128 stands for zero in the data rows.
Some points, each followed by its number:
[156, 108, 112, 113, 148, 132, 157, 157, 116, 114, 146, 164, 112, 106, 126, 141, 118, 158, 98, 170, 117, 146, 115, 123, 150, 104, 86, 137, 94, 167, 131, 124, 124] 0
[78, 150, 104, 139, 98, 100, 189, 173, 123, 41, 112, 146, 165, 137, 109, 93, 128, 154, 114, 106, 136, 99, 143, 163, 184, 84, 110, 143, 141, 144, 131, 134, 155] 1
[228, 95, 81, 111, 204, 84, 100, 53, 109, 135, 142, 140, 97, 143, 173, 144, 90, 89, 196, 103, 118, 110, 119, 111, 79, 134, 151, 155, 157, 125, 94, 110, 70] 2
[29, 133, 129, 141, 132, 72, 94, 111, 98, 112, 125, 42, 229, 199, 113, 153, 74, 64, 115, 123, 165, 181, 117, 177, 177, 58, 104, 0, 65, 70, 126, 145, 65] 3
[118, 118, 151, 136, 114, 90, 132, 107, 227, 151, 168, 150, 141, 158, 94, 101, 129, 163, 86, 139, 108, 99, 103, 118, 173, 158, 129, 149, 96, 158, 142, 126, 162] 4
[108, 156, 149, 176, 109, 134, 79, 137, 209, 153, 132, 107, 134, 112, 143, 160, 144, 75, 156, 126, 129, 141, 157, 123, 152, 204, 60, 78, 42, 181, 184, 188, 146] 5
[125, 122, 140, 126, 132, 112, 76, 163, 161, 103, 162, 136, 125, 111, 166, 116, 123, 177, 80, 135, 145, 79, 139, 104, 132, 168, 173, 161, 89, 156, 182, 147, 172] 6
[196, 139, 129, 146, 140, 167, 143, 108, 115, 202, 159, 193, 161, 167, 155, 111, 151, 103, 157, 189, 103, 173, 149, 131, 68, 147, 184, 142, 191, 143, 144, 115, 59] 7
[127, 171, 99, 76, 154, 97, 190, 180, 48, 157, 131, 143, 101, 121, 107, 99, 151, 130, 77, 145, 101, 129, 125, 126, 191, 93, 88, 166, 121, 150, 118, 148, 170] 8
[14, 172, 153, 120, 88, 110, 157, 192, 111, 52, 132, 146, 169, 134, 150, 119, 146, 130, 66, 68, 148, 144, 107, 106, 154, 81, 158, 70, 131, 145, 165, 148, 172] 9
[172, 98, 140, 113, 170, 124, 161, 141, 109, 119, 106, 173, 171, 99, 129, 126, 129, 169, 92, 51, 203, 131, 105, 138, 129, 67, 177, 146, 132, 123, 124, 100, 59] 10
[109, 183, 89, 180, 89, 79, 120, 144, 249, 145, 145, 128, 127, 87, 136, 85, 114, 115, 181, 141, 129, 135, 126, 107, 102, 160, 138, 42, 59, 128, 137, 129, 117] 11
[98, 170, 134, 131, 63, 123, 161, 179, 185, 117, 134, 167, 123, 130, 161, 107, 126, 112, 75, 126, 117, 83, 160, 100, 154, 177, 84, 143, 87, 146, 162, 135, 152] 12
[102, 143, 119, 120, 122, 92, 168, 182, 84, 34, 95, 171, 97, 160, 123, 111, 90, 113, 120, 93, 138, 83, 106, 100, 147, 128, 141, 135, 164, 120, 150, 124, 139] 13
[112, 93, 175, 105, 127, 135, 83, 181, 64, 100, 148, 108, 110, 147, 107, 83, 120, 118, 116, 117, 123, 138, 151, 119, 132, 118, 125, 154, 106, 86, 162, 122, 157] 14
[184, 157, 114, 111, 181, 201, 77, 89, 113, 154, 117, 119, 117, 147, 161, 164, 105, 127, 175, 136, 117, 146, 182, 172, 69, 128, 149, 104, 161, 145, 67, 143, 130] 15
New points follow, each followed by the numbers of its five nearest points above, looking only along the 4 directions in which the numbered points spread most, nearest first.
[54, 141, 96, 111, 93, 141, 204, 143, 194, 164, 131, 138, 144, 130, 146, 84, 126, 136, 118, 132, 133, 140, 113, 112, 117, 178, 132, 132, 136, 178, 140, 173, 185] ~ 4 6 12 0 14
[118, 157, 101, 130, 70, 73, 109, 123, 203, 163, 132, 183, 98, 106, 89, 103, 147, 113, 76, 128, 91, 130, 98, 100, 195, 148, 87, 122, 94, 155, 98, 171, 180] ~ 12 4 6 0 5
[116, 120, 114, 92, 131, 155, 91, 193, 66, 116, 125, 152, 85, 145, 180, 124, 151, 115, 93, 187, 134, 152, 126, 112, 113, 131, 140, 134, 154, 165, 80, 123, 153] ~ 0 14 8 13 6
[150, 108, 181, 123, 116, 129, 187, 94, 130, 135, 116, 124, 117, 159, 67, 163, 151, 131, 92, 65, 159, 133, 114, 123, 100, 53, 150, 171, 166, 98, 76, 93, 118] ~ 10 13 0 14 1
[146, 52, 176, 147, 168, 117, 124, 136, 116, 145, 120, 94, 144, 115, 133, 135, 157, 142, 149, 119, 183, 186, 130, 114, 94, 132, 179, 169, 143, 99, 119, 137, 111] ~ 7 0 10 2 15
[100, 165, 70, 157, 111, 111, 127, 160, 226, 120, 180, 159, 101, 88, 151, 130, 106, 115, 119, 140, 132, 122, 59, 91, 129, 156, 92, 118, 66, 138, 129, 119, 153] ~ 4 6 12 11 5
[74, 93, 116, 159, 103, 96, 135, 159, 178, 95, 76, 142, 58, 129, 109, 120, 159, 94, 104, 157, 134, 131, 106, 52, 108, 194, 112, 84, 94, 147, 170, 193, 136] ~ 4 12 6 11 5
[226, 121, 142, 105, 156, 188, 100, 57, 124, 156, 127, 149, 110, 152, 163, 45, 111, 151, 181, 168, 109, 134, 162, 147, 34, 127, 95, 153, 188, 112, 114, 115, 148] ~ 7 15 2 0 14
[70, 126, 101, 171, 129, 107, 121, 129, 174, 124, 130, 197, 158, 101, 174, 115, 161, 116, 76, 140, 104, 90, 82, 105, 161, 206, 158, 84, 114, 141, 161, 183, 155] ~ 4 6 12 11 0
[153, 95, 149, 103, 145, 96, 106, 63, 80, 178, 84, 72, 110, 112, 68, 165, 119, 163, 105, 56, 180, 113, 150, 151, 195, 104, 123, 147, 136, 96, 104, 89, 115] ~ 14 0 10 13 15
[72, 173, 118, 127, 105, 140, 136, 129, 190, 169, 158, 199, 139, 86, 143, 139, 117, 119, 106, 128, 112, 144, 83, 107, 145, 200, 150, 114, 103, 140, 159, 173, 178] ~ 4 6 12 11 5
[166, 129, 121, 133, 138, 213, 85, 131, 142, 116, 152, 124, 120, 157, 152, 154, 112, 197, 203, 148, 98, 122, 149, 153, 92, 53, 198, 131, 138, 143, 125, 118, 148] ~ 7 15 2 0 14
[113, 150, 162, 123, 136, 135, 77, 154, 58, 131, 149, 133, 91, 117, 156, 156, 145, 168, 64, 192, 92, 61, 148, 114, 130, 152, 121, 134, 124, 129, 142, 137, 137] ~ 0 14 8 6 4
[95, 175, 145, 149, 169, 217, 119, 182, 142, 153, 57, 108, 73, 195, 172, 117, 158, 158, 173, 145, 30, 87, 133, 106, 86, 171, 166, 163, 121, 139, 143, 77, 128] ~ 0 6 4 7 14
[110, 132, 149, 98, 104, 130, 85, 94, 83, 128, 156, 107, 98, 123, 137, 122, 153, 115, 130, 142, 121, 118, 113, 97, 103, 190, 134, 193, 117, 128, 173, 142, 133] ~ 0 14 6 4 12
